(in the rows, 128 means zero)
These are runs of 8 systems, one row a step. Runs of the same system follow the same rule from any start.
run 1, B (11 x 20):
132,179,156,171,134,144,130,105,133,121,164,123,109,123,99,145,124,93,125,147
77,119,147,141,126,126,130,102,85,147,147,138,153,98,104,136,130,150,94,115
154,131,91,89,122,83,132,128,87,129,119,120,165,127,125,134,115,141,141,111
169,138,70,111,152,150,150,98,144,139,142,134,102,135,122,101,141,111,130,148
100,116,156,107,131,161,161,97,145,150,111,144,95,117,149,133,159,169,153,154
119,119,166,111,117,130,169,180,131,148,104,122,163,146,161,115,127,115,166,103
136,109,96,161,88,155,112,163,147,120,92,142,109,139,140,100,92,95,111,93
112,112,135,146,119,124,88,149,162,82,114,104,93,73,125,152,142,128,114,160
124,128,172,118,162,101,71,161,141,120,175,128,174,158,141,153,134,132,103,131
146,169,129,169,107,108,90,89,97,125,142,132,129,184,107,154,79,97,129,135
106,140,124,156,144,116,147,80,83,128,153,83,105,86,60,112,157,112,106,143
run 2, K:
136,141,116,100,140,133,102,144,125,96,167,159,71,105,187,152,131,121,78,135
100,112,140,97,146,139,163,137,160,135,115,180,150,116,175,162,123,155,172,164
109,102,134,132,135,128,156,117,120,170,92,97,164,160,71,117,126,123,151,179
142,160,141,151,98,106,89,109,104,139,114,83,121,145,90,104,152,155,99,88
158,163,133,148,122,132,121,159,143,98,155,127,96,116,171,107,135,87,130,68
96,76,110,128,167,139,129,129,128,108,165,187,130,121,155,144,87,103,118,142
127,106,129,92,133,119,143,116,128,126,119,128,168,97,94,186,114,171,141,172
171,172,124,103,101,136,147,128,125,167,92,98,110,174,107,117,145,137,120,160
87,164,129,179,98,130,111,100,125,152,111,136,103,132,161,82,153,130,131,97
105,91,146,139,161,109,126,150,124,101,165,95,142,91,144,103,151,89,143,96
168,65,119,96,163,124,113,143,131,98,143,155,137,164,110,150,90,143,111,108
run 3, L (11 x 20):
141,85,120,171,107,162,128,70,136,125,90,152,83,178,98,133,71,124,149,121
114,156,189,171,140,111,94,132,106,131,163,94,155,135,49,133,141,132,70,120
82,136,138,85,129,75,114,175,86,134,129,172,170,122,206,147,123,151,113,123
125,129,45,145,107,141,167,91,136,116,96,163,128,67,123,146,83,111,172,163
160,95,110,117,192,137,141,81,114,130,184,80,107,139,65,86,170,110,100,134
148,168,192,61,115,132,146,136,128,176,114,137,136,172,162,141,172,213,128,106
172,202,90,152,73,168,130,180,168,136,116,154,140,128,158,144,75,69,127,137
87,54,113,173,153,176,111,132,157,113,150,119,84,79,123,65,154,101,77,91
130,106,189,99,128,74,117,154,155,99,83,70,155,109,122,145,182,192,188,114
172,138,105,124,104,97,64,118,114,104,125,142,117,206,185,170,49,76,167,168
40,109,156,209,113,185,133,55,101,152,135,145,76,107,79,128,111,112,81,159
run 4, P:
136,105,80,104,163,87,107,102,91,129,170,126,172,133,132,120,120,119,127,124
142,130,157,134,86,129,106,90,109,131,121,132,145,159,110,185,81,150,143,126
127,149,136,97,124,170,151,160,131,160,150,136,143,111,111,160,120,124,70,177
102,107,129,110,127,135,155,103,99,151,90,156,66,145,153,105,147,171,116,135
148,148,115,134,110,152,190,136,175,128,92,125,133,80,122,119,145,135,185,107
133,101,94,111,145,146,94,95,145,129,185,106,132,101,174,94,169,120,121,99
128,124,197,158,96,127,93,136,148,88,123,118,105,141,155,158,112,130,162,80
151,127,119,131,162,131,116,207,162,104,156,124,133,135,119,123,116,64,91,161
86,101,120,173,143,77,79,105,96,123,94,130,92,180,106,95,127,137,116,149
124,185,143,143,132,79,167,157,121,132,106,117,196,115,74,149,120,120,172,147
143,129,76,83,149,111,123,78,57,166,181,135,158,160,132,115,120,121,94,132
run 5, R:
133,140,112,102,118,78,109,116,98,119,118,117,129,137,164,149,117,127,167,152
129,122,122,165,139,122,152,107,109,117,122,110,97,140,102,117,107,75,164,152
98,94,173,160,147,143,149,121,130,127,112,132,97,132,83,113,141,151,118,106
141,123,163,98,136,142,151,179,120,130,150,143,153,124,129,133,132,141,95,76
134,166,82,119,106,148,100,127,117,150,160,146,142,106,153,124,120,117,71,123
124,153,97,123,94,132,105,84,152,139,110,136,145,99,139,167,121,159,155,183
131,104,122,109,150,103,152,108,138,136,115,87,136,138,144,107,158,115,207,158
134,103,131,158,139,116,142,137,118,112,94,134,71,182,132,79,118,103,152,87
154,153,175,171,133,150,130,174,159,105,130,131,110,129,69,138,125,132,85,95
100,138,169,100,142,137,92,163,130,137,182,126,141,95,152,146,163,150,52,139
121,109,83,86,100,127,92,128,105,136,140,160,169,118,187,175,67,116,119,158
run 6, M:
79,85,149,123,108,134,109,129,135,120,110,141,126,85,159,147,131,167,129,128
156,118,139,109,126,122,135,167,151,129,99,82,114,159,148,110,142,100,165,143
134,157,118,165,116,139,92,131,136,138,124,136,95,153,111,91,140,133,68,108
111,159,174,158,124,108,130,136,137,103,133,117,152,80,86,164,135,143,138,120
143,124,147,108,169,103,115,151,110,118,173,144,145,183,158,142,104,90,132,135
119,124,75,152,84,152,106,114,129,152,96,162,153,136,117,144,67,123,115,150
119,117,112,118,143,100,154,86,83,133,141,70,136,91,86,125,152,114,144,160
120,114,136,90,155,109,155,112,94,120,118,187,85,156,167,130,129,178,133,113
144,143,110,143,92,190,187,131,175,149,95,140,131,104,138,111,124,111,180,110
119,82,123,122,162,149,113,130,129,130,182,92,129,91,120,77,178,122,77,88
135,112,163,93,105,119,83,163,169,104,88,145,139,119,151,181,128,206,125,123
run 7, P, 11 rows:
102,90,107,160,175,126,107,139,183,108,125,123,96,126,139,74,164,107,133,153
108,126,156,170,130,67,91,140,142,112,99,87,162,152,132,98,152,122,190,108
160,171,117,136,135,78,98,160,100,122,168,96,181,159,117,122,107,70,123,114
111,127,133,163,128,104,97,98,53,122,149,150,119,164,84,157,69,111,78,131
104,117,148,110,140,122,180,149,99,135,111,165,160,116,60,187,87,155,105,175
144,114,83,52,141,141,158,100,111,180,104,154,138,152,123,124,141,190,109,171
135,177,123,121,62,183,159,68,152,173,90,141,119,102,148,136,147,183,159,117
117,142,132,99,110,195,166,130,154,145,176,123,118,46,201,120,169,111,131,105
136,55,153,124,121,157,120,128,141,88,127,110,48,126,201,108,139,113,151,67
169,102,141,177,140,143,98,192,218,64,116,85,108,111,96,112,136,85,138,105
104,124,132,172,191,60,29,159,153,96,160,107,131,160,120,85,175,116,89,137
run 8, A, 11 rows:
135,139,142,151,177,106,68,152,170,72,183,147,126,109,112,148,140,135,84,120
106,138,152,118,123,143,85,158,164,140,132,180,152,151,168,188,96,144,105,187
123,113,127,93,78,142,120,151,115,184,98,77,182,152,136,147,110,105,134,194
128,116,126,125,112,92,127,90,54,161,101,67,108,187,106,88,134,111,141,129
139,172,129,158,144,67,173,92,80,83,122,125,82,116,107,128,129,116,183,101
115,120,104,151,181,131,172,112,122,93,182,200,151,73,96,147,96,124,125,93
117,110,121,85,115,183,132,130,152,149,136,197,154,82,142,162,122,211,75,98
183,143,117,53,99,192,114,145,171,169,153,86,126,116,175,123,175,136,93,138
123,122,120,153,123,162,102,103,165,161,118,83,64,181,171,60,173,80,143,164
85,105,180,195,134,97,143,150,161,97,72,85,102,131,128,90,158,94,214,133
128,78,167,181,163,75,115,193,120,64,123,142,168,154,73,129,75,102,137,65
run 9, M:
107,106,95,145,146,145,205,72,91,107,115,180,48,96,134,112,111,124,155,112
128,49,129,114,162,187,221,134,160,126,116,142,120,92,101,99,140,135,154,93
170,84,128,57,147,188,135,155,180,164,150,126,159,124,141,100,171,174,89,90
141,171,136,89,72,159,62,143,197,157,131,100,155,90,186,148,181,180,102,140
98,171,172,154,99,98,40,148,156,112,134,63,97,120,200,126,176,99,139,166
92,136,179,217,109,78,66,171,121,88,70,117,72,192,127,113,106,99,126,128
158,170,162,205,132,94,146,165,102,103,108,116,135,180,12,129,75,83,122,108
151,162,122,134,182,102,157,118,63,117,205,186,182,144,39,169,68,113,73,107
118,117,65,77,146,124,165,85,97,144,169,207,214,93,134,207,54,136,153,178
110,59,30,57,141,137,157,46,95,180,133,128,145,117,187,113,126,103,188,199
96,53,79,93,100,150,161,46,103,164,51,112,45,106,170,65,182,200,161,117
run 10, A:
113,124,140,130,163,131,174,121,110,146,131,125,91,143,121,94,155,112,130,145
133,132,121,144,142,118,162,143,154,121,92,153,134,133,124,109,134,143,171,99
143,119,108,151,125,133,98,135,159,110,139,131,165,106,108,127,118,131,124,84
113,129,150,131,109,135,71,129,133,123,149,136,120,118,149,150,130,148,82,124
131,139,146,97,120,128,125,161,126,131,133,112,112,134,162,152,131,105,121,183
118,101,114,133,134,126,144,124,115,153,98,117,127,171,113,105,113,102,141,168
124,132,143,150,117,96,146,108,110,129,91,105,136,132,89,119,136,151,168,109
147,149,130,139,145,102,127,121,105,102,171,136,143,120,111,138,121,121,128,78
113,144,106,132,121,143,120,120,127,117,144,191,117,97,151,157,99,139,94,124
120,110,118,82,123,162,142,137,144,149,135,120,138,83,142,145,147,146,106,167
150,99,133,97,139,154,134,114,138,163,129,104,112,179,144,93,154,131,132,134
run 11, X:
109,83,98,105,156,98,147,162,152,111,80,157,125,129,163,137,112,119,177,196
113,80,146,159,78,128,102,135,103,110,71,86,67,155,144,109,104,105,142,112
128,165,208,180,133,123,128,122,121,116,160,95,137,134,73,134,140,122,129,81
153,170,108,101,163,139,165,114,102,139,210,160,145,115,152,119,135,102,108,92
103,110,67,106,111,134,103,113,120,141,120,181,164,95,134,172,81,159,90,169
123,87,118,105,115,116,155,124,132,144,66,70,132,119,104,131,144,133,182,190
150,153,165,131,102,126,125,126,116,145,81,114,61,192,141,91,160,157,133,94
108,156,160,204,167,143,132,124,183,103,156,176,114,117,102,116,140,127,126,99
126,95,97,106,139,150,126,148,133,112,184,117,146,57,174,109,140,92,106,85
162,118,116,84,90,111,73,172,122,120,115,131,193,139,127,191,77,156,99,127
172,154,111,123,135,125,149,111,138,140,115,91,117,179,102,142,115,72,179,216
run 12, X, 11 rows:
166,106,121,107,145,118,135,137,152,101,132,120,170,99,100,143,128,157,147,88
198,144,95,88,112,161,129,128,148,125,136,126,91,143,135,145,116,123,111,138
102,153,153,145,105,159,102,138,165,152,121,131,126,124,130,157,131,129,103,199
96,120,146,125,142,112,137,166,134,158,115,104,152,150,169,86,157,98,157,138
123,116,117,162,134,77,76,139,105,107,114,152,127,177,137,101,103,127,122,85
130,115,131,158,161,102,119,96,114,73,171,111,118,93,84,158,117,101,139,133
140,121,154,65,114,148,156,112,67,136,169,112,113,107,155,165,126,130,105,119
118,135,135,119,111,155,169,132,121,170,100,183,169,156,97,163,81,157,122,149
115,132,73,151,114,148,170,102,134,167,87,104,113,111,107,69,150,102,148,157
107,152,135,138,106,97,87,125,139,129,91,118,114,106,148,97,187,202,116,91
165,112,143,132,182,122,140,143,201,80,139,158,133,131,136,133,141,146,184,90
run 13, K:
119,131,80,131,154,103,135,101,140,94,144,178,144,83,141,167,102,127,166,160
150,119,116,75,150,134,162,81,106,154,139,96,117,136,109,149,146,133,145,198
130,130,145,116,88,154,146,90,115,170,85,114,99,149,132,102,161,180,136,92
104,116,134,179,114,153,151,165,149,126,104,100,109,95,127,65,154,91,129,81
115,77,114,140,177,119,78,160,146,100,164,143,141,117,112,110,132,125,65,107
173,138,131,106,129,137,93,143,193,99,147,153,171,116,131,192,106,157,137,136
140,158,126,120,92,165,122,124,133,169,125,125,131,171,139,168,90,90,129,210
61,149,163,136,82,92,99,102,69,161,101,108,131,133,160,135,137,153,129,150
139,138,158,124,137,55,152,172,93,104,104,81,118,146,146,91,155,106,178,87
142,101,111,169,186,106,146,110,111,92,142,181,90,179,95,100,96,112,132,81
139,145,121,145,147,156,166,82,132,96,186,150,125,47,74,176,115,137,118,110
run 14, R:
129,61,164,166,127,157,96,144,153,93,126,89,102,128,84,126,116,111,107,110
117,91,158,91,122,110,116,197,94,119,110,109,132,110,107,139,136,162,54,116
114,165,102,101,122,106,142,163,67,150,146,158,167,127,132,156,87,103,77,163
88,146,93,161,130,130,126,43,107,167,148,157,165,125,103,143,105,128,141,172
117,98,145,123,134,124,164,53,121,137,125,115,150,111,123,129,151,168,218,90
166,118,125,123,125,145,191,135,114,114,122,104,81,116,148,73,151,103,164,42
150,179,119,155,99,183,149,169,178,121,97,156,55,103,125,104,140,131,75,106
133,167,146,104,133,162,102,181,217,149,133,148,157,112,152,156,165,161,97,187
130,106,99,85,145,94,45,142,148,142,146,130,180,179,211,127,125,113,145,177
159,111,91,166,114,67,50,97,111,89,102,101,126,188,108,145,70,91,169,156
108,110,197,170,152,72,136,114,85,88,115,55,87,128,34,138,145,116,140,146
run 15, B:
147,180,78,139,88,120,135,110,135,144,107,95,149,84,124,107,144,119,158,117
116,104,102,92,128,161,119,101,134,144,164,124,112,88,188,105,167,134,105,122
134,82,150,78,132,125,142,126,110,115,115,142,106,161,179,165,100,134,172,147
145,97,147,151,152,151,169,168,148,129,107,115,115,173,86,100,110,74,141,136
104,139,152,176,98,144,107,151,156,127,78,144,105,115,96,115,137,172,87,106
122,183,141,128,109,86,95,177,144,102,138,113,169,75,153,158,142,128,131,124
127,122,91,138,141,132,65,104,123,131,194,152,161,148,158,129,94,87,99,127
123,94,129,132,126,114,110,45,89,114,129,94,91,137,93,163,112,133,149,172
149,129,171,91,176,111,180,139,93,151,155,85,140,153,75,100,178,138,112,115
152,191,112,123,113,133,172,128,105,151,104,198,108,157,131,121,114,167,110,82
104,146,84,143,125,142,191,128,155,119,106,145,129,40,136,128,128,104,177,153
run 16, L, 11 rows:
139,149,89,135,144,131,156,160,145,128,127,165,138,124,120,117,114,108,114,133
132,97,101,127,149,152,127,113,164,138,141,141,143,111,123,100,150,150,122,100
163,145,136,102,109,133,105,120,160,135,133,92,151,122,141,138,158,148,154,119
144,141,129,119,90,147,104,134,131,129,131,108,91,142,178,132,124,96,131,146
97,117,163,171,113,150,145,139,131,124,98,110,78,120,113,112,132,109,125,136
119,106,162,147,155,83,123,169,117,101,112,122,138,155,106,118,122,117,140,112
113,107,122,140,126,105,95,109,117,110,123,177,146,144,136,162,84,152,140,112
108,136,111,144,128,125,118,87,109,128,160,128,156,93,91,164,110,124,115,165
108,118,117,78,153,114,155,120,77,157,154,115,139,121,139,119,151,132,106,156
153,163,101,100,115,137,189,119,119,158,92,148,118,133,133,117,133,151,150,127
179,165,104,145,145,158,145,131,163,131,156,140,113,141,107,96,139,100,107,102

Which system made each run below?
run 17:
134,132,145,142,110,150,118,127,147,116,134,139,128,107,139,127,131,153,123,60
153,145,112,105,116,140,119,152,152,110,147,112,121,77,146,137,147,126,105,121
 | R
run 18, 2 rows:
157,135,133,136,111,141,106,159,151,110,115,146,104,158,132,145,100,121,110,124
103,149,146,166,129,129,114,142,148,113,131,121,116,104,103,148,126,105,114,171
 | B
run 19 (2 x 20):
121,116,95,129,103,175,150,91,135,138,124,164,132,82,117,150,103,148,122,129
118,84,133,84,155,138,160,123,124,134,150,92,132,94,139,125,165,123,144,151
 | M
run 20, 2 rows:
130,121,119,132,88,113,107,52,81,129,113,121,109,132,140,130,122,175,149,76
143,113,152,128,165,158,163,71,160,134,149,138,132,118,61,146,149,180,140,118
 | X
run 21:
128,110,86,137,131,161,82,117,196,151,129,143,157,134,132,103,140,136,112,147
160,133,122,94,122,79,80,129,147,117,98,113,149,158,152,144,140,178,161,129
 | R
run 22 (2 x 20):
98,178,85,171,145,107,152,97,79,136,147,130,87,109,98,96,133,80,93,171
103,131,161,104,199,116,210,126,116,147,150,162,130,130,120,92,186,168,136,99
 | L
run 23:
132,130,183,115,178,102,149,108,102,108,187,119,118,148,155,128,153,113,168,93
147,117,167,100,101,168,173,132,112,119,125,172,118,130,136,198,71,144,139,113
 | L
run 24:
126,139,128,78,101,127,147,160,104,137,81,190,112,134,147,167,104,199,92,131
102,189,102,160,124,111,181,145,156,150,73,138,138,112,120,104,150,111,172,177
 | K
run 25:
123,104,138,108,149,137,123,138,129,124,164,137,124,136,182,110,136,114,128,101
140,103,132,159,104,134,105,149,149,102,92,123,110,147,126,128,96,109,144,102
 | P
run 26:
119,131,156,167,148,150,111,123,169,103,142,171,71,163,147,156,104,97,134,170
72,104,202,187,131,117,121,132,127,119,121,109,157,121,76,147,121,122,143,128
 | B
run 27 (2 x 20):
112,146,147,148,134,94,54,105,151,129,136,45,123,124,116,124,186,122,131,201
81,61,174,119,133,73,122,160,88,90,89,133,103,157,177,154,96,118,176,147
 | R
run 28:
151,124,117,133,143,143,130,141,183,138,113,118,140,140,99,118,141,130,134,159
127,131,149,110,144,95,93,144,131,140,121,124,129,177,157,109,159,153,128,126
 | R
run 29 (2 x 20):
151,158,117,81,154,74,108,135,132,95,157,114,136,98,159,160,157,144,147,153
123,131,113,151,125,139,95,100,160,127,122,170,86,167,190,130,109,114,156,159
 | M
run 30 (2 x 20):
119,167,112,164,67,123,112,189,130,119,71,122,90,108,158,96,126,107,108,99
146,139,126,180,164,89,110,161,155,61,135,100,107,96,67,114,145,98,114,110
 | M
run 31:
126,143,137,143,143,87,139,151,108,97,131,119,124,100,102,122,142,127,121,101
155,127,125,126,158,116,125,136,145,97,147,173,130,149,134,150,100,127,139,114
 | M
run 32:
106,89,172,166,164,124,92,96,120,116,159,109,116,137,76,103,161,154,91,76
155,144,207,96,98,129,140,166,128,123,116,135,159,150,127,199,99,165,144,107
 | M
run 33, 2 rows:
145,121,177,111,58,166,146,115,147,123,92,84,124,94,133,195,111,141,189,136
139,112,157,140,150,159,149,143,76,151,188,86,121,162,82,94,126,56,65,99
 | A
run 34, 2 rows:
144,89,120,125,153,127,142,122,66,149,164,87,131,186,98,93,107,56,109,121
98,177,131,142,130,80,116,118,52,131,136,143,117,122,78,148,121,151,55,149
 | X
run 35, 2 rows:
128,105,97,130,125,135,137,78,86,144,121,114,93,148,102,115,115,113,117,158
124,152,158,129,141,117,183,94,115,126,121,118,103,108,105,128,162,154,163,124
 | A
